In the data rows, 128 means zero.
Here are some points:
[143 114 123 155 124 106 135 118 121 122 118 108 105 116 197 105 109 125
 142 158 127 133 122 130]
[ 86 107 100 184 112 113 232 100  53 159  43 106 116 140 150 161 157 114
 106  83  84 163 101 212]
[127 128 168 121 170 113 104 151 166 103 156 167 130 109  81 119 179 136
  93  98 108  35 136 156]
[153  82 140 153 140 121 180  83  70  93 125 105 149 159  98 127 103 109
 129  85 149 135 121 103]
[111 145 101  95 106 105 127 182 136 115 118  95 141 136 181 150 119 123
 149 119 115 156 175 140]
[ 91  82 114 104 103 132 116 127 101 158 101  85 183 142 120 126 119 183
 143  96 148 204 161 138]
[118  54 128 100 177  81 149 113 140  89 175  74 151 110 144 131 148 147
 168 119 134 116 132 146]
[129 132 143 120 125 112 164 108 119 121 118 111 131 146 155 136 113 115
 170 132  79 146 136 166]
[159  92 126 163 123 143 164 168  74 113 107 164 144 135  80 117 115 136
  99 132 125  92 182  67]
[129 120 143 115 113 127 116 205 148 115  83 165 153  95 157 142 122 134
 150 137 145 113 181 160]
[124 123 141 144 144 101 154 111 109 148 132 104 164 149 127 153 109 124
 124  77  72 160 140 199]
[142 169 130 165 147 102 137  89 172 133 155 125  90  89 142 162  73  97
 136 128  53 112 115 188]
[198 175 186 118 125 145 161 123 155 108  99 130 145 163 146 107  85  92
 152 107 183 103 140  93]
[134 190 134  85 113 137 105 133 144 114 136 165 140 194  86 130 151  96
 100 105 138 124 121 101]
[171 106 177 116 127 107 165  74 117 103 129 121 144 138 134  75 103 142
 176 137  95 173 145 143]
[170 148 147 182 103 154 138 182 115 119  56 144 114 119 130  84 147 120
  65 147 152 102 114 112]
[ 91  39 123  83 229 111 129  96 118  97 223  82 156 136  68 145 155 180
 162 111 129  92 130 102]
[157 236 113 192  76 178 128  77 128 185  98 214  90  94  95 191  72 107
  72 149  45 199  77 178]
[100 134 115  80 100 129 110 145 147 159 107 118 169 132 135 122 141 153
 145 136 103 193 150 147]
[115 109 128  95 123  88 137 163  97  72 117 127 153  93 205 150 137 146
 170 115 138 199 161 193]
[ 70  88 115  72 139 128  69 117 165 184 171 134 157 144  82 117 125 171
 180 131  93 152 131 138]
[ 96 142  73 128 108 133 101 196 114 129 126 139 130 156 129 185 134  94
 108  97 101 115 174 111]
[151 138 149 145 117 152 161 117 108 144 118 149 124 100 114 149 126 144
 119 126 132 149 102 143]
[120 122 130 125 134 138 130  90 123 170 161 101 139 136 117 122  93 134
 153 153 117 141 130  87]
[145 118 135 172 109 125 159 124  20  71  82 192 106 102 175 122 191 142
  90 122 161 194  89 164]
[119 118 114 126 135 120 128 213 118 117 107 111 152 154 112 130 145 123
  90 111 113 101 180 109]
[105 115 130 141 128 134 142 144 116 147 142 150 152 105 137 163 120 136
 145 123 129 133 137 142]
[ 83  94 108  72 137 121 115 216 190 139 128  56 169 130 147 147 158 129
 154 105 127  68 175 123]
[ 55  96  95 101 128 176  64  75 108 208 192 245 133  92  21 152  82 180
 145 148 126 153 135  95]
[122  95 153 121 151  93  89 107 153 112 139 163 126  63 174 113 126 151
 189 154 147 137 129 175]
[113 128 118  90 136  97 111 101 178 138 168  85 141 143 134 100 102 103
 184 152  71 118 147 139]
[203 196 208 161 146 153 196 149 124  94  92 152 130 133 135 148 126  88
  87  80 200  78 114 132]
[141 134 137 145 140 132 133 166 120 122 138 132 121 124 107 140 157 120
  89 100 127  74 144 120]
[ 36  91  91 139 193 161  64 181 123 214 245 113 136  85  75 205 100 134
 115 118 152  69 176  33]
[171 188 158  95 110 133 141 155 119  99  71 175 146 143 142 123 160 113
 116 100 195 172 118 145]
[180 191 138 108  83 124 153 135 109  73  47 167 130 198 131  74 150  88
  97 110 128 171 120 155]
[118 152 123 116 126 140 125 166 158 170 146 104 135 136 103 157 122 125
 115 121  99 130 136 108]
[141 154 153  86 131 135 130 135  92  71 117 189 151 142 141 154 176 106
 125  94 200 180 112 131]
[110  46 108 111 145  54 114  80  91  39 137 118 127 121 228 107 168 149
 193 119 131 167 123 152]
[137 114 108 102 153 118 134  85  63  78 155 126 133 181 121 146 133 100
 150 100 186 163 103  86]
[163 171 147 112 112 128 135 147 127  92  82 166 137 151 139 124 151 116
 121  98 166 157 123 139]
[139  84 124 150  80 132 137 129  75 112  67 162 117 106 144 108 116 152
 131 154 148 166 136 135]
[ 90 166  84 143  86 137 110 225 134 182  85 103 141  88 212 189 142  97
 104 142 114 160 140 154]
[166 127 189 122 181 158 148  88 110 154 167 125 145 139  74 105 112 143
 117 127 184 104 129  42]
[127 112 127 111 126 145 129  97 111 180 161  99 137 142 102 116  93 133
 161 161 123 156 122  75]
[111  96 173  95 177 109 126 112 167 116 156 119 146 161  98 105 135 121
 134  80 130  55 140 139]
[167 182 219 120 188 163 208 116  72 157 170 117 215 184  56 164 118 117
 120  76 119 155 149  85]
[ 86 167  88 153  84 132 113 216 146 184  84 102 130 108 202 158 133 115
  98 146 102 151 140 165]
[ 74 158  86  75  78 146  40 190 247 117  86 196 113 190  87 118 149 108
 118 101 109  28 141 168]
[162 150 127 158 107 131 132 151 155 133 107 101  94 115 134 114 102 114
 103 144 147  71 134  98]
[152 180 165 140 157 117 139 119 131 128 141 172 131  88 174 132 157 125
 136 129 179 183  87 190]
[138 147 163 156 186 172 178 170  66 142 148 150 170 157  72 177 137  96
  92  85 120 110 145  96]
[110  86 123 172 124 139 165 162  80 142 133 132 143 122 129 174 131 132
 107 116 140 121 129 111]
[151 173 159 189 123 133 139 170 150 136 109 180 124  71 149 149 102 114
  93 125  75 114 148 200]
[131 137 145 124 122 139 100 119 163 149 114 141 121 102 141 104 121 150
 139 142 154 133 120 119]
[122  71 121 143 131 120 143 129  67 103 125 139 124  95 145 134 121 167
 130 137 124 163 133 144]
[ 98 102 132  99 147 127 112  79 161 173 177 123 135 114 100 113 109 158
 175 152  83 136 132 124]
[117 140 156 148 132 151 116 171 185 195 120 123 156  77 118 165  81 128
 139 150 133  87 162 129]
[146 124 144 125 111 119 157 126 125 110 125 114 138 138 150 113 107 120
 151 133  97 145 144 129]
[138 210 158 192  75 212 123 122 154 255  71  96 126  98 104 141  47 146
  55 147 177 167 102  86]
[169 137 150 112 152 121 170 136 159 115 142 130 128  52 171 206  93 144
 166 127 183 152 148 161]
[111 117  68 133 109 124  90 150 108 106 138 107 118 168 167 148 131  71
 132 115 159  95 143  85]
[155 115 156 129  98 116 172 167 144 102  87 112 145 100 164 115 118 133
 156 136 138 121 153 157]
[111 172 112 136 108 128 147 163 135 165 137  46 130 157 172 167 101  74
 121 133  71 138 146 135]
[123 145 122 135 123 136 105 156 149 150 120 134 113 112 128 149 133 120
 110 123 138 103 129 130]
[149 117 128 121  90 110 111 137 154  70  67 173 128 132 157 101 123 125
 162 116 110 105 141 197]
[104 145 117 126 106 157 110 107 121 201 133 111 136 116 121 141 101 158
 133 169 125 204 111 118]
[138 193 127 118 143 118 160 135  99 123 168 134 141 170 114 155 125  93
  98  81  43 162 166 160]
[157 126 163 138 165 153 144 100 115 148 161 123 141 138  83 107 110 133
 130 129 170 101 128  50]
[121 113  94  79 157 146 119 123 126 163 173  98 137 121  85 158 150 155
 137 144 139 177 100  95]
[ 99 141  95 100 105 160 120 207 119 163 103 119 177 154 111 166 132 128
 120 126 136 147 161 115]
[124 116 149 126 133 144  91 137 146 149 122 157 135  92 128 125 123 140
 146 134 188 106 131 113]
[151 148 150  59 121 136 113  44 156 135 143 157 151 107 115 124  60 156
 215 153 168 228 143 122]
[147 203 155  96 148 135 134 136 141 125 157 124 133 219  70 139 106  90
 114  68 100  93 154  87]
[198 117 165 168  63 116 165 136 146 111  80 100 125 150  99  32  80 147
 100 162  22  90 194 125]
[125 164 156  92 155 100 135 132 153 153 132 128 176 130 159 155 130 122
 165 110  97 166 149 196]
[102 125 152 174 169 122 155 217  86 142 145  94 166 118 150 184 150 113
  78  91  60 106 184 164]
[ 96  98 104 139 147 100  96  50 106 114 172 131  99  93 166 116 134 144
 164 156 124 197  80 168]
[105 117  96 163 121 123 106 114 138 131 124 115  84 102 149 132 136 128
 114 144 148  94  91 131]
[114 100 131 168 158 146 117 116  99 145 153 158 121  84 129 139 135 135
 111 138 172 107 103 105]
[132  87 128 141 161  92 155 165  94  72 125 103 127 109 180 146 157 121
 125 110 168  95 148 125]
[142 131 142 106 130 128 150  88 110 124 144 126 145 132 125 136 102 127
 174 124 162 159 131 107]
[147 167 163  77 139 139 132 160 129 112 120 134 156 185  91 105 141 119
 105  89 137 110 158  99]
[140 132 122 117 119 113 137 134 119  95 113 132 129 155 134 118 142 113
 138 111 127 140 132 138]
[119 127 114 111 132 110 119 112 159 134 148  94 132 144 139 119 102 118
 172 154  78 122 143 131]
[131 137 126 139 131 120 123 128 130 124 135 139 127 102 143 149 109 120
 139 127 118 132 130 156]
[134 107 145 160 148 129 153  99 113 134 152 124 130  91 137 150 121 143
 144 135 140 136 104 140]
[ 69 196  44 132 113 140 106 215 134 193 140  64 135 157 137 225 162 100
  61 108  97 149 127 133]
[118  85 134 101 106 113  82 137 172 132 107 104 115 119 136  55 128 154
 147 159 133  90 154 117]
[146 119 127 150 118 125 151 123  70  83  92 169 128 116 163 142 168 135
 109 118 169 171  86 160]
[177 124 107  83  93 107 140 111 149  60 101  95 115 152 159 103 119 124
 173 134 193 148 115 114]
[155 116 171 159 122 187 158 153 118 196  95 110 153 104  88 111  86 145
 123 161 204 124 129  69]
10 more points follow, each with its number after it:
[116 166 107 123 117 129 142 152 133 159 131  83 139 151 152 146 101 110
 122 138  86 132 143 128] 0
[140 110 137 121 135 117 152  94 142 123 150 107 130 129 143 139 102 113
 177 132 139 123 131 120] 1
[129 127 106  60  82 126 157 108 105 136 149  60 166 196 154 112 111  98
 173 137 124 214 154  89] 2
[118  73 141 116 152 107 127 140 122  92 131 128 137 113 146 121 160 142
 143 118 168 107 136 132] 3
[154 171 107  84 102 143 119 112 145 117 113 156 104 164  65 130 145 131
 103 109 138 149  91 121] 4
[151 112 129 144 154 109 153  48 108  89 149 127  93 145 104  96 151 121
 115 134 106 110  85 122] 5
[116 141 154 101 131 150  85 149 167 165 118 143 145 102 132 124 119 148
 136 139 184 120 136 107] 6
[135 134 114 131 120 131 172  98 116 119 126 100 119 152 109 137 132 113
 123 117  99 135  93 142] 7
[122 148 137  87 111 168 122 175 164 178  91  88 171 122 118 145 115 154
 132 133 198 146 145  84] 8
[137 125 129 149 123 136 134 125 118 134 134 165 121 103 123 159 102 118
 132 124 143 131 128 131] 9
Which two of these numbered points are nearest to each point below by angle, seen from the average point of the first points? Their numbers follow each, nearest first.
[115 141  87 156 100 133 157 107  95 134  88 110 115 176 105 169 153  90
  91 111  81 168  70 170] > 7 4
[159 146 157 102 153 120 127  75 135  89 155 151 118 144  98  73 134 138
 142 132  96 146 128 145] > 5 4
[122 150 148  74 106 179 137 181 168 182  77 100 181 114 106 127 114 134
 131 141 210 155 142  76] > 8 6
[135 130 156 132 146 127 149 120 137 142 149 109 140 126 130 140  91 105
 146 127 123 116 140 112] > 1 0
[135 139 129 142 129 122 162 118  99 114 131 111 137 150 115 138 140 120
 123 112  85 149 113 160] > 7 5
[146 139 122 106 109 144 131 144 140 108  96 122 128 149 108 106 150 131
 115 123 152 115 116 116] > 4 8
[128 119 112 110 106 124 140  97 113 147 130  98 139 144 154 100 107 139
 162 172  99 185 120 120] > 2 1
[129  63 101  62 102 110 126 163  76  91 101  95 168 133 178 122  86 142
 200 146 212 188 188  59] > 2 8
[142 157 157 185 121 140 139 171 132 143 101 176 135  76 135 152 116 121
 102 120  88 124 148 184] > 9 0
[124 112 165 129 136 146 100 143 154 149 122 163 135  78 135 130 115 140
 143 138 200  85 137 118] > 6 3
[126  93 121 134 180 125 147  98  91  88 170 130 125 134  79 123 177 132
  88 110 137 100 101 103] > 5 3
[ 87  98  89  69  65 131 104 162 131 133  85  74 138 182 143  64 111 160
 172 156  66 157 178 112] > 2 0
[149 100 149 173 141 120 157 101 132 103 122 124 109 123 112  93 130 117
 103 135 116  68 103 137] > 5 7
[125  92 139 119 155 116 170  75 130 108 178  90 140 139 156 144  69 117
 230 150 141 138 134 110] > 1 2
[158 133 110 161 118 125 150  52 125 127 171  88  91 149 128 153  36  83
 168 148 114 115 134  75] > 1 5
[134 144 137  99 121 170 188 192  94 136  70  92 182 167  92 171 143 113
 106  61 225 131 138  82] > 8 4
[116 160 103 134 131 122 135 145 137 158 142  84 135 146 152 149 115 108
 119 131  87 134 136 119] > 0 2
[107  72 102 129 118 114 151 170  73  98 130 106 150 150 114 145 151 128
 129 102 129  93 160 108] > 3 2
[146 164 179 158 136 134  81 196 225 165  89 154 132  16 187  94 135 142
 106 166 160  63 154 178] > 6 8
[145 160 160 101 173 120 132  91 141 130 197 134 137 130 124 162 102  94
 169 109 196 135 112  84] > 1 6
[129 110 170 129 133 156  83 145 161 147 127 165 147  68 137 124 120 144
 157 135 212  87 144 101] > 6 8
[ 80  85  79 108 133  98 126 123  95 131 162  86 142 110 197 165 141 136
 161 137 119 192 122 140] > 2 1
[143 135 124 108 103 139 107 135 156 104  97 150 105 159  92 115 134 131
 122 115 118 102 131 126] > 4 5
[ 75  69  68 108 129  91 129 129  80 115 156  70 137 111 215 167 145 140
 179 142 123 203 128 149] > 2 3
[169 114 165 142 126 113 172  86 113 102 134 128 141 125 142 122  92 114
 192 118 122 134 137 138] > 1 5
[ 88 140  83  61  94 104  86  97 150 145 123 125 152 162 116  98 136 166
 165 142  17 230 127 201] > 2 0
[153 142 120 148 132 121 143  59 123 121 162  95 106 151 122 146  48  92
 148 144 134 117 131  85] > 1 5
[133 121 142  95 140 107 132 144 159  82 112 136 137 141 144 127 156 118
 145  89 153 106 143 159] > 3 1
[146 154 121  94 107 143 104 118 137 109 109 159 106 163  76 128 142 133
 110 116 133 138  96 117] > 4 5
[154 132 128 201  97 143 151 165  59 126  73 161  86  56 178 152 138 143
  77 137 205 173 104 145] > 9 3
[109  26  81  89 114  91  85 131 124  57  97 107 127 147 158  72 220 168
 140 150 203  99 110 110] > 3 5
[121 119 132 153 115 150 139 124 105 133 133 164 125  85 125 177  73 126
 129 131 150 129 126 129] > 9 1
[136  94 114  97 107  82 141 129 117  86 117 119 139 137 150  99 128 148
 164 130  91 165 162 158] > 2 3
[144 143 150 129 155 126 127 111 134 126 152 137 128 138 112 105 117 133
 122 124 105 105 144 103] > 5 1
[157 152 177 120 128 133 155  89 152 139 130 120 150 105 136 121  89 139
 173 145 145 168 121 146] > 1 2
[143 155 178 115 104 149  72 106 189 167  93 133 125  67 163  89 116 168
 139 178 165 124 127 131] > 6 8
[125 122 158 128 133 139 105 144 146 142 124 159 132  86 135 126 118 140
 143 129 190  91 131 120] > 6 3
[147 102 183 145 211 134 149  65  91 122 214 160 126 135  58  98 147 134
 120  99 117  74 133  98] > 5 3
[113  54 121 117 118  93 113 159 117  76 116 150 146  98 178 132 118 150
 175 128 114 130 189 172] > 3 1
[133 153 151 135 110 149  88 108 175 159 107 159 116  74 145  94 116 146
 132 150 174 126 103 135] > 6 8
[105 149 134  97 143 165 148 247  70 157  76 134 212 148 119 176 174 142
  97  83 174 174 186 111] > 8 6
[143 115 162 142 136 114 161  84 122 133 132  82 144 110 158 102  90 143
 163 161  87 136 156 131] > 1 2
[101 102 106  82  84 110 100 155 135 143  90 101 143 169 121  66 128 152
 152 152  68 156 162 135] > 2 0
[ 89  82 137 109 155  55  96 155 148  37 118 173 141 123 210 129 180 124
 168  77  89 107 142 242] > 3 5
[130 159 173 109 107 148 129 140 159 122  65 158 150 173  77 111 157 133
 109  82 144 116 116 157] > 4 8
[134 149 117 136 137 132 190 109 102 120 139 107 137 167 120 144 144 130
 112 106  81 164 112 179] > 7 5
[139 135 149 116 107 144  92 126 174 148  89 153 126  98 148  93 130 149
 136 149 169 124 121 139] > 6 8
[161 155 132  86 152  98 154 185 109  38 123 151 138 133 167 169 201 108
 138  69 166 114 147 153] > 3 4
[111  99 117 139 127 117 115 142 116 103 117 142 114 113 158 134 160 130
 133 118 158 108 129 145] > 3 5
[134 113 145 129 121 154 157 162 141 149  99  75 150 106 129 120 114 139
 131 150 170  84 135  83] > 8 6
[163 121 159 155 142 119 135  96 130 135 146  69 108 107 168  88  66 121
 134 169 194  95 155  55] > 1 6
[107 135  83 150 103 136 167 102  96 134 106 110 119 172 106 168 146  91
  96 108  77 165  76 169] > 7 4
[118 148 134 128 111 159 119 188 117 176 115 130 168 148 101 147 136 127
 111 134 139 131 151  99] > 8 6
[132 139 121 155 111 125 120 108 141 116 119 164 120  88 150 168  95 111
 144 135 108 145 129 169] > 9 1
[152 139 162 114 147 114 131  95 140 113 132 150 132 140 121  91 134 133
 142 127 108 136 128 136] > 5 4
[104 116  54  67 149 119  94 110 101  95 151 107 129 169 143 163 178 113
 139 111 190 187  90 108] > 2 4
[104 147 112 122 147 133 113 145 154 170 159 113 142 117 121 153 128 138
 133 119  93 134 135 142] > 0 6
[ 72 123  57 143 136 116  91 153 103 139 158 105 123 151 129 170 105 114
 114 118  72  99 168 102] > 0 2
[123 107 162 132 134 143  98 146 156 154 121 156 127  83 140 129 125 141
 144 143 203 102 128 115] > 6 8
[103 116  83  83 127 123 108 120 122 106 144 111 128 158 140 148 155 123
 139 117 176 161 104 110] > 2 4
[118  96  99 112 123 130 105 130 110 111 141 138 120 144 132 148 141 138
 141 123 159 120 121 105] > 3 4
[160 145 148 144 114 141 156 153 116 153 122  82 136 101 149 134  80 126
 127 148 166 140 152  85] > 8 0
[129  81 141 136 148 125 163  27  92  94 137 132 114 133 123 111 136 142
 151 120 150 168  65 149] > 5 7
[149 190 188 234 104 148 142 196 145 144  72 220 118  18 165 169 102 118
  63 125  48 109 149 226] > 9 0
[121  99 121 143 167  94 179  21  76 135 225  55 122 144 150 152  75 118
 195 147  83 182 116 101] > 1 2
[133  83 136 141 137 130 154  45  90  98 135 121 110 133 119 111 150 143
 134 115 160 155  61 140] > 5 7
[147 155 109  90  91 143 126 137 161 105  64 123 129 176  86  82 177 142
  92 143 194 132  96 106] > 4 8
[ 68 228  42 169  65 151  91 255 145 204  59  73 142  92 249 198 134  88
  89 145 104 189 140 184] > 0 8
[145 208 130 147 121 158 113 148 156 142  92 148 119 161  74 141 136  95
  70 110 156  70 119  93] > 4 6
[177 137 135 138  75 145 210  60  70 110  72  85  99 228  74  74 121 125
 100 128  43 165 112 117] > 7 5
[111 138 143  68 135 165 111 141 152 198 139 112 171 134  88 141 118 163
 133 136 157 164 148  84] > 8 6
[150 131 187 127 172 110 152 130 123  92 130 162 151 101 150 126 148 132
 136 108 159 126 116 163] > 3 5
[142 155  81 215  82 145 163 104  94 147  99  76  82 170 137 150 135  61
  61 125 149  89  55  85] > 7 5
[142 146 153 108 124 145 105 111 137 134 115 155 124 100 161 118 114 154
 156 132 177 166 119 129] > 6 8
[146 140 143 145 126 135 124 125 129 130 130 141 118 130 114  91 144 133
  97 144 107 109 121 124] > 5 4
[134 160 130 101 113 124  96 137 155 132 118 154 131 116 164 132 113 111
 156 129 163 152 120 148] > 6 8
[145 199 119 117 114 138 148 173 165 176 135  43 137 140 149 181  71 102
 131 136 135 142 151  98] > 0 8
[156 145 122  98 100 141 124 135 146 106  94 130 126 156  98 105 157 132
 103 127 154 123 114 115] > 4 8
[ 96 124  88  86 103 112 104 114 130 146 130 125 129 157 135 111 140 152
 150 138  36 205 122 163] > 2 0
[130 141 119 161 118 110 124 110 125 124 138 163 121  74 150 155  86 114
 138 137 101 145 133 186] > 9 1
[180 198 131 153 108 164 161 142 125 127 115 136 103 125  98 138 142 121
  73 125 179 131  81  95] > 4 7
[129 228 183 165 131 209 106  97 163 191  83 219 123  99   5 123 161 141
  19 122 146 111  33 160] > 4 6
[149 130 150 136 163 107 181 124 101 100 154 110 150 134 151 152 118  99
 157 105 123 131 143 126] > 1 7
[125 103 148 100 122 171 132 125  88 167 121 198 151 141  14 136 138 170
 135 115 128 166 116 135] > 4 9
[110 115  71 138  93 108 133 110 128 116 125  70 106 185 122 128 145 105
 112 142  28 138 108 174] > 7 0
[118 134 120 135 136 120 106 116 126 131 146 137 108 127 138 125 128 121
 128 136 118 133 104 146] > 5 7
[125 164 153 147 123 176  88 158 158 190 115 168 129  90  91 137 120 143
  84 138 151 105 124 115] > 6 8
[153 162 156  73 120 135 130 160 172 120  99 107 157 150 103 115 104 138
 137 110 174 114 165 105] > 8 6
[134 108 130 149 123 138 141 173 130 139 122  83 133 121 144 126  91 130
 123 143 149  87 173  73] > 8 0
[150 208 113  93  87 138 181 185 188 180 123   9 128 145 150 198  51 103
 147 132 119 124 176  79] > 0 8
[120 107 151 120 134  97 152 135 157 124 147  84 150 125 168 107 100 122
 186 147  86 123 169 136] > 1 2
[200 203 181 179 134 155 219 189  53 126  97 169 180 121 110 186  97  85
 102  88 159 141 171 113] > 9 8
[140 121 136 116 133 115 134 109 125  96 135 134 130 140 137 115 134 121
 141 118 128 136 130 133] > 5 1
[146 168 132  81 128 109 128 132 158 112 141 108 124 183 129 117 119  88
 147 120 150 115 137  85] > 2 4
[149 129 159  52 151  71 140 187 189  19  99 140 164 152 165 117 200 110
 173  45 166  68 154 204] > 3 1
[144 144 145 138 139 145 130 102 125 133 139 146 119 118 110 113 124 120
 111 135 137 121 105 107] > 5 4
[123 165 153 147 119 164  96 160 157 181 118 156 119  96  96 136 123 137
  92 136 147 110 124 123] > 6 8
[150 193 140 100 150 169 163  71 101 169 183 136 159 132 113 193 115 101
 163 125 169 223  68 100] > 2 4
[130 146 161  99 109 140 122 144 148 142  79 153 139 150  94 113 152 137
 110  84 149 125 121 148] > 4 6
[207 197 208 201 132 158 188 164 122 102  92 170 127 112 146 143 129  74
  84 101 177  64 113 139] > 9 5
[120 133 147 137  90 150 161 203 120 156  35  86 194 179  86 120 105 143
  74  70 125 137 195 136] > 8 0
[ 91  88 125 131 149 114 137 160 130 128 133 125 156  53 166 182 165 142
 135 130 178 159 119 179] > 3 9
[136 115 128 128  91 136 149 112 110 115  81 128 135 127 143 112 123 140
 159 139 146 159 117 140] > 2 7
[172 133 151 119 119 152 131 135 139 148 135  93 129 142 123 140  73 115
 155 125 226  76 156  37] > 8 6
[143 163 109 117 145 125 138 129 101 104 178 155  90 103 150 181  98 147
 147 141 117 157 128 120] > 9 1
[111 109 135 158 153 143 113 113 108 149 157 159 112  75 117 136 137 131
 114 150 177 113 109 103] > 9 6
[140 140 141 123 121 135 108 104 147 134 106 138 117 105 164 129 112 144
 142 137 175 156 106 127] > 6 8
[146 134 151 148 116 163 142 130 124 164 109 125 144 118 109 120  98 138
 121 149 167 120 133  89] > 8 6
[ 84   1 126 139 136 138  98 203  91 121 131 144 152  90  75 138 125 158
 127 122 171  59 192  75] > 3 6
[ 95  17 128 126 155 143 108 193  81 125 112 147 159  95  92 128 128 159
 127 119 163  53 181  66] > 3 6
[104 145 106  95 113 137  87 151 156 115 105 150 115 167 112 122 145 111
 128 116 132  91 137 142] > 4 6
[124 157 121 144 119 162  90 178 156 156 110 145 108  96 125 149 143 120
 105 131 155  98 121 135] > 6 8
[107  99 115 113 154  49 118 153 142  35 128 184 131 106 228 142 190 115
 157  84 108 122 152 242] > 3 5
[111 168  85  96  88 142 102 145 200 150 134 109 101 133 118 160 106 122
 147 144  83 121 138 141] > 0 4
[156 167 164 116 109 147 109 122 165 138  95 143 124 121 136  90 105 130
 129 149 162 131 126 117] > 6 8
[158 138 178 112 167  96 110  99 146 114 173 132 121 146  98  70 120 121
 131 134  91  87 147  98] > 5 1
[136 119 115 135 112 120 110  88 144 129 135 131  86 126 149 113 128 132
 143 150  90 124 104 142] > 5 7
[163 138 171  99 146 112 120  98 143 107 147 152 129 149 120  69 132 134
 155 132  94 132 139 140] > 5 1
[103  96 145 186 178 169 101  95  87 170 172 165 106  41 121 146 137 151
 101 155 200 102  88  91] > 9 6
[228 111 191 147  81 120 165  83 108  50  26 161 116 165 123   0 102 133
 143 134 147  95 121 133] > 5 4
[126 102 116  75  73 133 139 137 165 129  64  81 154 188 118 106 117 135
 168 117 156 141 140 118] > 2 8
[149 124 170 164 106 169 146 136 126 188  97 120 139 114  93 125  84 140
 127 158 188 117 135  75] > 8 6
[152 139 172 105 185 129 172 124 140 140 160  82 157 102 130 158 121 138
 122 113 202 131 143  73] > 8 1
[127  96  99  90 142 140 168 161  85  98 143 127 129 104 122 170 178 169
 133 113 163 177 112 137] > 3 4
[136 177 146  99 205 120 154 115 163 133 195  98 142 119 118 199 114  94
 140 101 154 135 136 119] > 1 0
[121 103 119 136 162 107 182  31  75 132 224  65 122 142 160 145  87 104
 187 144  92 181 117 117] > 1 2
[ 89 141 131  68 159 128 124 161 145 167 182 113 180 120 155 164 125 138
 164 130 185 159 151  88] > 8 6
[130 193 172 150 131 195  78 182 176 214 119 180 135  80  76 139 130 148
  63 132 163  96 135 107] > 6 8
[121 166 123 141 136  97 122 164 152 109 131 127 123 130 164 110 148  99
 113 113  83  92 149 151] > 0 5
[146 167 105 121  89 128 128 152 113 120  92 119 121 145 175 140 127 100
 114 114 166 157 137 111] > 2 8
[116 189 162 154 121 190  83 189 185 213 100 173 117  76  71 133 107 151
  62 130 163  78 137  99] > 6 8
[126 116 109 120  71 120  73 147 139  79  53 173 113 166 115  75 138 124
 123 132 119  90 139 110] > 4 3
[133 111  14 143  17  99  88 117  96  98  69  86  86 167 196 126  67  99
 166 166  95 183 127 145] > 2 0
[115 135 148 136 142 131 106 167 178 192 135 119 146  81 134 144 100 132
 138 150 114  92 162 144] > 6 8
[113 176 132  82 129 146 131 122 157 163 124 114 150 157  94 155 137 140
 120 109 107 176 111 165] > 4 7
[ 92  64  53 139  85 148  68  66  96 159 119 174  90  75 134 128  99 187
 160 189 118 210  83 130] > 9 5
[101 111 118 122 154 112 132 149 116 126 139 110 145  64 167 183 150 150
 133 130 171 153 119 165] > 3 9
[118 140 140 135 130 137 114 155 158 176 133 127 146  92 131 139 103 120
 127 149 128 106 151 123] > 6 8
[154 102 126 151 118 129 160 134  86  83 104 180 126 122 109 137 120 130
 129 114 119 143 144 136] > 9 5
[145  69 144 125 115  95 127 108 139  83  87 142 121 119 150  75 138 149
 168 140 135 108 131 146] > 3 5
[158 180  95 172 132 140 158 124  70 106 132 122  99 189 119 164 150  53
  50  90 120 121  95  99] > 7 5
[126  94 138 119 103 175 136 116 109 143 105 200 167 136  37 105 132 170
 132 127 118 149 123 117] > 4 9
[183 190 174 116  88 160 103 107 186 151  78 162 113 115 129  51  82 137
 146 173 177 149 126 107] > 6 8
[139 119 110 113  84 151 156 127  80 100  70 154 141 172  57 112 148 142
  95 100 130 165  99 140] > 4 7
[144 159 126 164 136 135 139  81  99 138 167 140  94 106 173 167 123  97
 112 149 175 156  69 119] > 9 5
[119 102 159 131 162 154 106 169 138 151 148 122 135  93 125 112 123 139
 110 139 184  51 154  45] > 6 8
[120 152 111 197  94 166 133 132  99 184  99 166 111 107 107 146 117 132
  84 150  78 164  86 140] > 9 7
[ 78 128  66 122 109 127  99 207 105 123 133 144 138 162 113 207 126 103
  93  94  94 110 180 107] > 0 4
[ 90  95  97  84 136 147  92 133 124 118 126 153 137 164  69 142 189 147
 112  97 163 125 105 101] > 4 3
[124 116 162 157 165 149 118 147 141 174 152 117 135  86 126 118 116 126
 129 157 193  43 145  47] > 6 8
[168 185 186 121  89 170 106 110 179 155  67 143 115 111 139  70  91 144
 129 175 186 120 124  94] > 6 8
[180 116 163 165 106 101 159  81 130 117 108 132 117  90 167  82  52 142
 179 164  83 125 165 152] > 1 5
[113 113 185 123 150 172 138 108 137 226 152 146 156  50 123 149  89 184
 168 180 163 177 121 128] > 6 8
[123 108  55 141  57 102 113 112 118 115  96 105  87 149 185 129  94 107
 153 159  99 170 130 140] > 2 0
[143 134 132 137 142 130 155 118  84 105 135 146 130 141 109 125 149 121
  98 113 119 132 121 118] > 5 7
[127 132  77  87 107 101  99 103 160  64 129 177  78 147 110 141 150 136
 166 110 131 126 108 173] > 4 5
[132 173 158 143 119 191  98 175 172 189 110 172 133  89  75 145 125 146
  74 123 159  93 121 107] > 6 8
[208 115 185 142  91 122 162  95 127  67  57 157 112 143 119  39 106 131
 149 142 136 117 131 136] > 5 4
[139 132 141  85 129 129 115  79 149 137 147 140 138 113 136 133  88 143
 183 138 159 170 134 126] > 1 6
[ 88 135 139 108 172 143 113 151 180 173 160 125 151 107  99 179 143 127
 126 110 133  86 133 145] > 6 8
[176  67 169 179 141 140 237  88  86 105  68 145 111 120  84  73 136 121
 129 137 131  60 124 112] > 5 7
